128 stands for zero in the data rows.
Some points, one per row:
[150  93 123 113  93 127  94 125 157 149 111 160 109 157 116 148]
[ 63  45  50  97 127 160 109 142 133 215 176 146 147 155 127 113]
[156  67 167 100 154  79 111 127  39  73 139  86 162  63  90  96]
[107 159 143 139 183 138 167 124  75  94 162  85 165  79 124  78]
[ 66  63  60 111 138 154 123 151 122 187 176 125 151 133 118  85]
[171 103 171 114 138 103 123 122  70  91 118  95 144  80 106 119]
[154  84 146 106 135 103  92 132  86 110 123  97 138  89  85 131]
[101  70  82 110 117 143  99 127 137 185 141 125 141 150 114 126]
[171 167 158 143 120 114 142 128 128  97  98 126 104 134 139 150]
[108 100 105 112 122 138 110 129 142 139 135 116 144 138 123 128]
[161 146 151 131 101 112 121 135 156 111  88 150 104 143 140 167]
[168 165 160 143  95 114 123 115 153 121  83 142  99 159 136 167]
[106 153 115 138  97 140 136 126 198 178 123 182 112 181 156 159]
[ 81  60  69  98 139 159 105 133 122 181 163 143 149 133 122 113]
[116  48  83 111  93 132  80 140 156 178 128 162 130 177 126 149]
[132  70 100 102 123 124 101 134 110 147 127 135 125 131 106 123]
[157 191 142 160  91 132 135 127 186 118  96 159  87 157 152 164]
[180  15 133  90 114  81  62 120  83  95 111 105 127 126  83 145]
[156 171 136 145  97 129 128 123 172 129  95 175  96 170 147 168]
[ 85  36  91  91 107 139  93 131 150 208 146 151 161 154 119 132]
[138 207 126 171 133 152 158 138 161 118 128 136 105 140 160 136]
[164 218 165 158 139 127 163 127 128  62 108 123 115 115 141 135]
[160 147 182 130 153  93 130 125 103  72 131  97 151  77 108 123]
[178  35 144  90 118  90  79 121  79 111 107 113 135 125  86 147]
[167 125 140 121 107 114 112 124 128 116 105 125 106 137 111 151]
[150 157 176 136 106 112 137 116 168 110  87 151 112 147 145 175]
[ 78 249 131 173 150 163 183 140 173 117 144 136 124 135 166 109]
[119 171 134 147 140 142 144 132 147 116 135 135 128 118 142 126]
[ 67 103  83 137 131 154 135 136 144 191 169 139 147 140 145  99]
[177  37 156  93 123  90  86 110  74 124 107 118 138  98  84 134]
[103 128  85 135 105 142 112 131 181 183 139 183 115 166 153 149]
[112 116  92 114 102 145 104 130 159 191 125 168 119 169 139 158]
[165  74 141 101  96 104  95 117 140 145  96 151 123 135 106 166]
[158 105 146 120 158 114 129 129  81  88 140  82 146  79  92 103]
[131 188 136 144 137 144 155 130 128 103 129 120 117 122 138 108]
[186 167 162 144 113 115 117 117 143  97  89 141 100 116 124 159]
[148 238 201 156 150  93 158 118 133  60 115 139 117 107 137 145]
[ 56  78  64 120 167 168 123 142 124 186 190 125 169 117 117  73]
[153 166 163 149 126 116 144 131 134  93 124 122 128 120 139 133]
[169 106 149 109 118 102  88 130 111 126 104 114 119 122 101 157]
[188 158 142 136  92 126 122 122 168 107  79 128  87 164 148 167]
[ 74  88 110 109 188 142 150 132  66 104 183  62 179  83 118  61]
[ 63  61  74 113 116 146 104 140 176 202 148 159 158 153 121 128]
[125  48  78 108 105 131  79 128 135 185 120 139 133 185 133 156]
[223 174 192 142  82  72 110 120 140  79  61 135  81 140 137 195]
[146  66 105 103  85 122  83 127 141 185 110 150 122 157 113 160]
[ 81 149 110 120 163 153 151 144  98 118 168  98 148  96 127  87]
[ 57 203  99 156 157 178 184 133 161 144 154 132 127 151 161 102]
[ 53 161 116 148 151 156 174 124 167 145 142 157 152 150 157 120]
[168 132 147 139 151 119 130 131  99  96 124 107 125 104 113 126]
[108 162 138 137 159 138 167 123 111 106 149 104 156 111 139  97]
[113  19  84  84 112 129  81 140 114 179 144 121 142 140  96 115]
[107  79  82 117 105 146 107 118 132 190 125 134 127 156 130 134]
[119  70 107 114  93 119  92 129 184 186 125 172 124 168 123 155]
[189 186 201 138 138 108 139 125 101  50  99  94 109  89 134 136]
[107 203  93 165  72 158 129 143 231 199 115 172  91 198 162 173]
[ 98 224 128 174 126 164 177 124 173 142 118 167 113 155 156 128]
[166 112 134 100  91 111 105 123 144 139  86 164  97 149 129 166]
[161 112 118 119  78 128 102 133 157 147  93 143  95 150 135 167]
[ 64 248 117 169 164 182 196 140 165 108 153 108 127 129 157  93]
[173 148 165 128 117 111 135 133 120  96 115 109 114 101 119 141]
[192  44 149  86 127  74  78 122  58 107 117 109 133 106  87 145]
[ 64  75  79 117 136 144 125 129 138 190 166 136 155 134 139 113]
[127  96 116 101 139 123 106 134  98 115 141 104 134 103 100 116]
[ 95 158 120 143 139 135 157 121 149 138 147 130 138 121 147 114]
[162   0  96  79  79 110  68 123 127 173 112 138 128 163 124 152]
[181 178 193 150 153  97 150 108  90  57  95 126 120  97 109 148]
[191 164 196 136  98  91 137 114 156  83  70 148 101 140 144 190]
[162 120 161 129 132 101 117 122 106  97 104 113 128 101 108 133]
[ 79 192 156 147 168 137 177 120 138  96 137 137 154 107 146 109]
[129  92 101 128 128 119 112 130 134 149 124 134 130 158 135 149]
[171 215 220 162 137  89 165 111 144  62  94 126 110  92 137 145]
[148 107 132 117 110 123 114 123 138 132 111 126 118 142 136 139]
[129  66 118 103 116 125 104 120  99 167 133 128 133 129 114 105]
[132 147 123 147 129 122 142 123 151 129 129 141 120 148 147 145]
[139 158 123 137 108 144 133 127 149 150 112 139 108 142 136 137]
[212  67 154 102  85  88  72 112 113 124  72 160 103 142 105 171]
[119 150 120 130 142 122 140 127 128 119 133 123 132 137 129 123]
[140  51 140  94 186 103 116 135  20  78 169  56 176  53  81  78]
[142 191 147 152 123 137 160 118 156 110 114 139 117 137 162 152]
[207  21 127  74  90  92  63 130  94 132  91 126 108 121  83 161]
[123 175 133 142 151 121 138 140 119  91 141 118 123  93 120 122]
10 more points follow, each with its number after it:
[227 126 179 110  91  79  84 123 113  91  63 139  83 130 104 187] 0
[102  44 110 109 155 128 117 121  71 125 168  99 164  98 104  88] 1
[163 206 175 153 135 118 154 114 117  77  98 114 108 103 141 139] 2
[148 189 119 153  79 147 126 131 198 162  87 186  73 186 165 168] 3
[153 117 161 124 173 107 130 120  56  72 130  96 143  91 111 114] 4
[152 158 144 129 100 113 121 144 152 123 108 133 110 126 129 150] 5
[137 111 154 123 161 102 124 135  82  81 142 107 151  87 113 127] 6
[ 97 175 103 159 113 162 157 124 187 186 125 176 117 169 160 131] 7
[110 106 125 106 160 117 135 119  95 124 160 105 159 112 119  95] 8
[147  56 155  93 159  97 104 125  39  91 146  88 152  76  83  96] 9
Which three of these numbered points are nearest to each point below, ignoring the 3 directions in which the first points spread most? Their numbers follow each, nearest first.
[116 141  76 141  84 152 109 135 199 195 113 184  86 204 161 152] > 3 0 2
[ 77 204 135 161 178 165 185 122 121 121 158 118 151 100 138  78] > 7 9 2
[190  87 159 118  95  92  97 113 129 112  87 143 113 141 128 166] > 1 8 9
[156  19 141  82 138  90  79 130  48 123 139 106 145  90  84 109] > 9 0 7
[202 168 178 141  79  96 122 111 139 108  65 138  86 137 155 181] > 2 7 3
[105  77  90 113  87 138  98 150 176 177 131 142 142 151 128 142] > 5 6 1
[128 135 142 131 187 120 150 119  57  86 165  80 158  66 104  72] > 7 2 3
[ 38 161  94 157 170 176 194 122 141 150 191 134 162 125 164  68] > 1 7 8
[148 210 157 154 124 132 157 112 150  99  88 130 102 134 146 149] > 2 0 3
[146 170 110 141  90 131 124 136 167 154 110 169  90 184 163 153] > 3 0 9
[ 85  91 131 117 194 134 146 126  50 114 180  93 183  70  92  57] > 7 9 1
[144 139 130 119 108 138 121 118 133 120 104 128 115 131 139 148] > 2 3 0
[128  73 136 108 161 108 112 125  57  98 151  99 151  81  88 101] > 9 1 0
[157 160 116 134  66 132 113 118 191 168  71 175  78 186 153 191] > 2 0 3
[ 90  68  69 112 114 147  96 133 145 207 146 146 136 156 133 127] > 2 0 9
[ 76 217 124 172 159 174 196 130 154 112 161 117 141 120 159  88] > 1 2 9
[ 75  66  94 102 168 139 139 129  76 145 183  93 188 109 120  73] > 8 1 4
[174 120 146 134  71 123 111 119 172 144  82 178  96 173 146 184] > 1 9 7
[ 76 242 123 180 158 162 191 141 176 117 156 139 133 131 174 121] > 6 1 9
[165  95 136 107  99 105  90 134 126 154  96 146 112 140 105 169] > 0 9 5
[200  82 175 116  82  68  69 118 121 120  76 151  85 138 105 190] > 9 6 0
[158 166 155 116 143 109 142 128  96  58 122  91 123 107 108 121] > 0 5 3
[102  63  80 103 117 136 102 129 130 199 150 145 133 143 110 115] > 7 9 0
[138 162 122 131  93 138 116 124 188 154  84 168  92 163 128 167] > 0 2 9
[ 94 255 117 185 150 176 199 142 169 108 147 129 113 133 167 104] > 3 0 2
[ 88  59  83 109 133 138  98 139 133 173 157 137 154 136 125 117] > 6 9 1
[223 171 194 136  98  69 115 120 117  67  61 125  73 131 115 182] > 0 9 2
[165 112 190 115 118  79 108 118 120  85  73 146 125 114 122 168] > 6 9 1
[115  77 113  90 156 111 110 142  80 111 159  70 166  80  94  90] > 5 0 2
[149 169 162 149 142 126 152 123 107  89 127 123 125 102 124 114] > 7 9 3
[150 208 166 151 141 141 159 131 116  85 117 136 105 108 149 128] > 3 0 9
[153 222 175 167 132 115 168 135 142  78 120 119 110  99 137 136] > 5 0 9
[136  34 157  83 128  88  87 122  97 118 113 132 149 107  96 146] > 6 9 8
[189  93 182 103 116  77  93 115  98  87  93 114 137 107 100 165] > 6 8 9
[ 99 212 115 161 115 153 150 141 196 151 128 148 112 149 158 130] > 5 0 3
[159  48 115  94 111 116  79 126 109 134 115 124 122 121  87 143] > 0 2 3
[ 34  85  66 126 152 173 142 133 119 185 192 127 166 138 145  74] > 1 9 4
[152 123 159 107 121  96 115 116 125 127 111 122 127 121 106 140] > 8 9 0
[204 152 181 127 117  75 111 137 108  76  89 106 111  88  99 168] > 5 0 6
[188 177 196 144 131  79 126 111 104  58 101 115 101  96 116 143] > 9 0 1
[225 141 190 132 103  83 101 119 111  77  59 144  84 134 132 191] > 4 9 2
[ 43 144  76 134 166 180 158 136 130 188 186 133 162 131 145  85] > 7 2 9
[151 127 154 126 177 102 129 128  54  62 134  75 154  88 104 111] > 4 0 2
[ 94 112  75 136 105 157 128 136 168 191 128 163 113 193 153 145] > 4 2 1
[148 136 140 138 108 131 121 140 146 116 113 118 120 119 133 134] > 5 2 3
[ 53  56  68 107 148 165 124 140 104 202 182 137 166 133 134  77] > 7 9 3
[ 37 134  76 133 171 177 164 133 115 164 182 126 162 120 140  58] > 7 9 3
[ 24 136  65 129 188 180 157 139 115 139 195 123 173 117 138  67] > 4 0 9
[193  74 199 107  93  48  87 107 127 100  92 141 119 105  86 181] > 6 9 8
[ 59 198  90 153 152 171 175 132 165 146 158 137 134 158 164 108] > 4 8 2
[ 71  87  49 106 123 173 112 133 151 189 165 152 120 180 154 104] > 3 4 9
[131  37 104  92 145 108  95 127  70 141 151 108 154 112 101 111] > 4 9 8
[122 244 136 175 136 166 171 142 183 108 141 119 120 123 165 126] > 5 3 2
[182  49 143  82 123  76  73 119  75 102 107 103 130 119  88 144] > 8 0 9
[123 132 108 136 107 150 136 124 151 156 112 157 117 167 151 147] > 4 2 1
[135 105 156 119 181 112 141 124  41  80 153  79 156  63  93  74] > 7 9 3
[156 166 131 146  73 147 123 132 192 172  97 169  76 183 151 170] > 3 2 0
[176  95 141 115 103  91  96 112 121 105  91 136 109 137 116 166] > 1 4 9
[134 124 100 116  84 151 111 124 168 163 104 155 108 166 151 159] > 2 3 0
[175   0 122  74  90  97  51 126  94 156 114 132 124 132  91 145] > 9 3 0
[170  54 149 105 118  88  82 115  97 127  98 162 120 136 100 169] > 4 6 9
[110  64 162  95 181  85 128 122  54  95 174  81 184  56  84  76] > 8 9 6
[147  56 141 104 150 112  99 118  72 118 136 105 150  91  85 105] > 7 9 1
[104 101  80 127 100 157 116 121 191 189 129 188 110 198 147 149] > 1 4 9
[210 182 198 155 122  62 123 128 101  48  86 119  97  98 116 162] > 6 0 9
[213 167 196 130  89  98 113 121 138  85  57 163  82 136 131 182] > 9 0 3
[103  60  67 103 107 150  83 136 152 200 146 147 134 152 103 134] > 0 5 2
[ 44 140  69 124 171 174 160 145 109 146 197 102 163 109 130  70] > 0 3 2
[196 147 165 135  84 124 103 131 160 109  73 127  96 128 122 172] > 5 2 3
[140  80 172 103 156  79 114 125  92  95 140 107 151  97  99 122] > 6 8 9
[ 97 143 109 143 126 147 142 133 142 159 141 148 122 148 139 120] > 9 7 3
[ 80 170  93 156 152 180 154 148 158 145 174 102 151 119 142 102] > 5 2 0
[ 90 232 115 174 136 160 182 127 191 132 130 135 111 148 179 124] > 2 1 3
[156   9 104  85 131 112  70 132  67 128 129 111 135 116  82 114] > 3 0 4
[127  60 157  86 148 109 117 110  83 109 130 106 163  88 105 109] > 8 9 1
[161 188 185 144 160 110 155 123  94  64 120 101 129  71 119 111] > 7 2 9
[166 174 147 143  84 117 113 120 177 133  65 167  77 175 135 188] > 0 2 9
[142 169 141 129 124 124 132 126 102 122 112 129 101 101 135 114] > 3 2 0
[171 175 155 154  98 120 129 124 160 124  85 161 101 159 145 176] > 4 9 7
[ 91  47  92  97 131 130  97 142 111 174 155 116 148 116  97 102] > 5 0 9
[157 199 185 137 149 116 161 126 103  50 121  87 127  77 121 106] > 5 2 0
[139  39 157  84 154  97 107 114  66 104 140  98 172  77  87 105] > 8 9 1
[ 80  51  96 103 161 129 118 124  79 156 165 112 170 110 119  87] > 4 9 1
[ 91 115  67 139  91 166 119 143 196 207 137 166 111 189 150 139] > 3 2 0
[169 196 197 146 134  91 131 117 118  79 104 138 104 110 120 155] > 9 0 6
[134 204 157 146 163 134 164 118 113  67 139 105 127  78 127  92] > 3 2 0
